[ 83  26 221 180] --> 180

[[953 871 742 452 569 641 697]
 [166 300 502 885 712 896 819]
 [975 833 836 435 574 591 682]] --> 452

[785 844 164 614 103 159] --> 614

[[482 327 800 595]
 [444 242 857 590]] --> 595

[[5366 2980 3397 8310 3736]
 [4894 4035 3806 6792 3784]] --> 8310

[ 3 54 46 98] --> 98

[-357 -696  753  457] --> 457

[ 12  27  11 -25 -29  42   8] --> -25

[2 2 5 2 5 7] --> 2

[[11 39 75 14 20]
 [33 77 23 14 11]] --> 14
---
[[ 12.776  15.774 -18.548   2.202]
 [ 10.219   2.813  -0.287   9.192]] >> 12.776

[[ 16.4  -6.4  -6.0  -6.2  -2.0  16.1  17.3]
 [ 22.8 -13.7 -13.4 -13.6  -9.7  22.5  23.1]
 [ 11.9   3.4   4.4   3.8  11.4  11.1  14.1]] >> 16.4

[[ 0.16 -0.01 -0.01  0.03  0.17  0.18 -0.13]
 [-0.10  0.11  0.15  0.12 -0.08 -0.09  0.15]] >> 0.16

[-0.03  0.02  0.16 -0.15] >> -0.03

[[  3.59 -14.77  16.95   8.96   7.38   4.05  10.98]
 [ -3.16   1.05   1.88   5.98  -8.43  -4.96  -1.36]
 [ -4.31   4.12   3.85   8.85 -12.40  -2.94   6.78]] >> 3.59

[-89.81  93.64  24.77  51.22] >> -89.81
---
[[-104.258, 31.143, 49.549, -41.052, -48.603, 151.381, 10.454], [5.399, -42.124, 18.240, -45.762, -53.893, -109.008, -84.234], [13.820, -56.099, -54.026, -75.219, -132.570, -30.674, -76.024]] ⇒ 13.820
[[-0.74, -0.91, 0.01, 1.17, -1.48, 1.21], [-1.04, -1.84, -0.67, -1.74, 1.41, -1.75], [-0.74, 0.11, 0.16, -0.23, -0.10, -0.05]] ⇒ -0.74
[[130.60, 158.59, 96.17, 173.59, 109.32, -13.69, 31.21], [145.19, 178.29, -25.55, -30.69, -4.03, 152.33, -152.12], [-9.48, 81.34, 196.45, 90.10, 231.95, 211.00, 192.96]] ⇒ -9.48
[[0.19, -0.04, -0.01, -0.13], [-0.06, -0.15, -0.14, -0.11], [-0.04, -0.18, -0.14, -0.21]] ⇒ -0.04
[[-1.58, -1.37, -0.41, 0.71, -1.00], [-1.20, -0.67, -0.82, 0.45, 1.96], [-1.42, -0.89, -1.09, -0.56, 0.44]] ⇒ -1.42
[[-8.781, -4.998, -10.021, -11.774, 13.658], [-4.406, -5.105, -6.989, -22.690, 6.201], [2.366, 4.312, 11.201, 2.028, -6.784]] ⇒ 2.366
---
[-6.77  2.82 -5.12 -4.21] yields 2.82

[[-0.37  0.82 -0.27  0.48]
 [ 6.32 -5.71  2.00 -7.30]] yields -5.71

[ 0.62  2.23  5.68 -8.16] yields 2.23

[[-3.64  3.13 -6.26 -3.27]
 [ 1.35 -1.47 -5.66  1.30]] yields -1.47

[-1.78 -6.54 -3.06 -1.03] yields -6.54

[[ 0.41 -2.00  1.32 -0.29]
 [ 0.41  5.99  2.63 -0.29]
 [ 0.39  0.65  0.58  2.41]] yields 0.65

[ 5.93 -2.54  0.70  4.61] yields -2.54

[[ 0.75 -2.92 -3.96 -0.81]
 [-1.92  7.46  0.72  4.65]] yields 7.46

[ 5.08 -6.33  5.21 -5.98] yields -6.33
---
[[ 4.51  1.05 -6.04  2.95  0.22  3.75 -4.17]
 [-1.91 -0.34 -1.73  1.34 -3.12 -2.49 -2.14]
 [-2.49 -1.26  0.07  2.35 -4.39 -1.94 -1.30]] -> 4.51

[[-4.39 -5.69 -4.17 -4.75]
 [ 2.61  0.00 -3.70 -7.40]
 [-7.51 -3.53  5.74 -2.01]] -> -4.39

[[-2.11 -1.22  5.14  5.66 -2.87  4.04 -0.12]
 [-3.98  0.49  1.70  0.51  4.83  3.78  2.79]
 [-6.73 -6.02 -5.34  4.90  2.19 -3.22 -1.48]] -> -2.11

[[ 4.07 -1.35 -1.71  0.09 -0.02 -0.97  1.67]
 [-2.88 -2.01  6.64  2.82  0.12  1.81 -1.94]
 [ 1.96  0.01  2.18 -2.03 -3.18  0.15  1.06]] -> 4.07

[[-0.08  0.85 -0.83 -3.67 -1.43 -2.10 -1.17]
 [ 0.24 -2.66 -7.41  4.94 -1.74 -1.37 -1.40]
 [ 2.57 -1.32 -3.28  4.06 -1.75  0.04  0.58]] -> -0.08

[[ 4.31  2.06 -5.83 -4.57 -1.86 -0.09]
 [ 4.97  1.60 -6.68 -4.34 -3.00  1.26]
 [ 5.77  0.99 -5.83 -1.78 -2.54  0.36]] -> 4.31

[[ 2.26 -2.89 -2.06  0.94  2.32 -3.44 -2.68]
 [ 5.51 -4.14 -4.70  3.07  0.07  2.55  0.25]
 [ 3.59 -4.25  5.75  1.59  5.66  6.08  6.26]] -> 2.26

[[ 0.07 -1.32 -0.36 -4.21 -0.98]
 [ 7.14  1.64 -0.33 -4.26  1.85]
 [ 3.75  0.75 -1.44 -1.35  2.68]] -> 0.07

[[ 0.71 -0.80 -3.13 -4.21]
 [-0.97  1.39  6.41  8.06]
 [-1.04  0.74  2.70  3.62]] -> 0.71

[[-1.64 -3.41 -6.45 -3.16]
 [-2.13  4.42  0.96  1.49]
 [-3.93  3.70 -5.95  3.77]] -> -1.64
---
[[ 4.44 -2.09 -5.21  1.20 -4.00  6.45]
 [ 2.30 -1.59 -3.08  0.95 -2.40 -3.93]
 [-2.02  1.39  2.04 -4.41  0.52  7.99]] => 4.44

[-6.27 -1.91  2.23  0.17] => -1.91

[ 1.04 -2.45 -2.57 -7.50] => -2.57

[-5.88  6.61 -2.96  3.96 -5.48 -4.06] => -2.96

[ 1.89  5.99 -6.24  2.39 -6.99] => 1.89

[-8.00  2.82  5.42  7.82] => 2.82
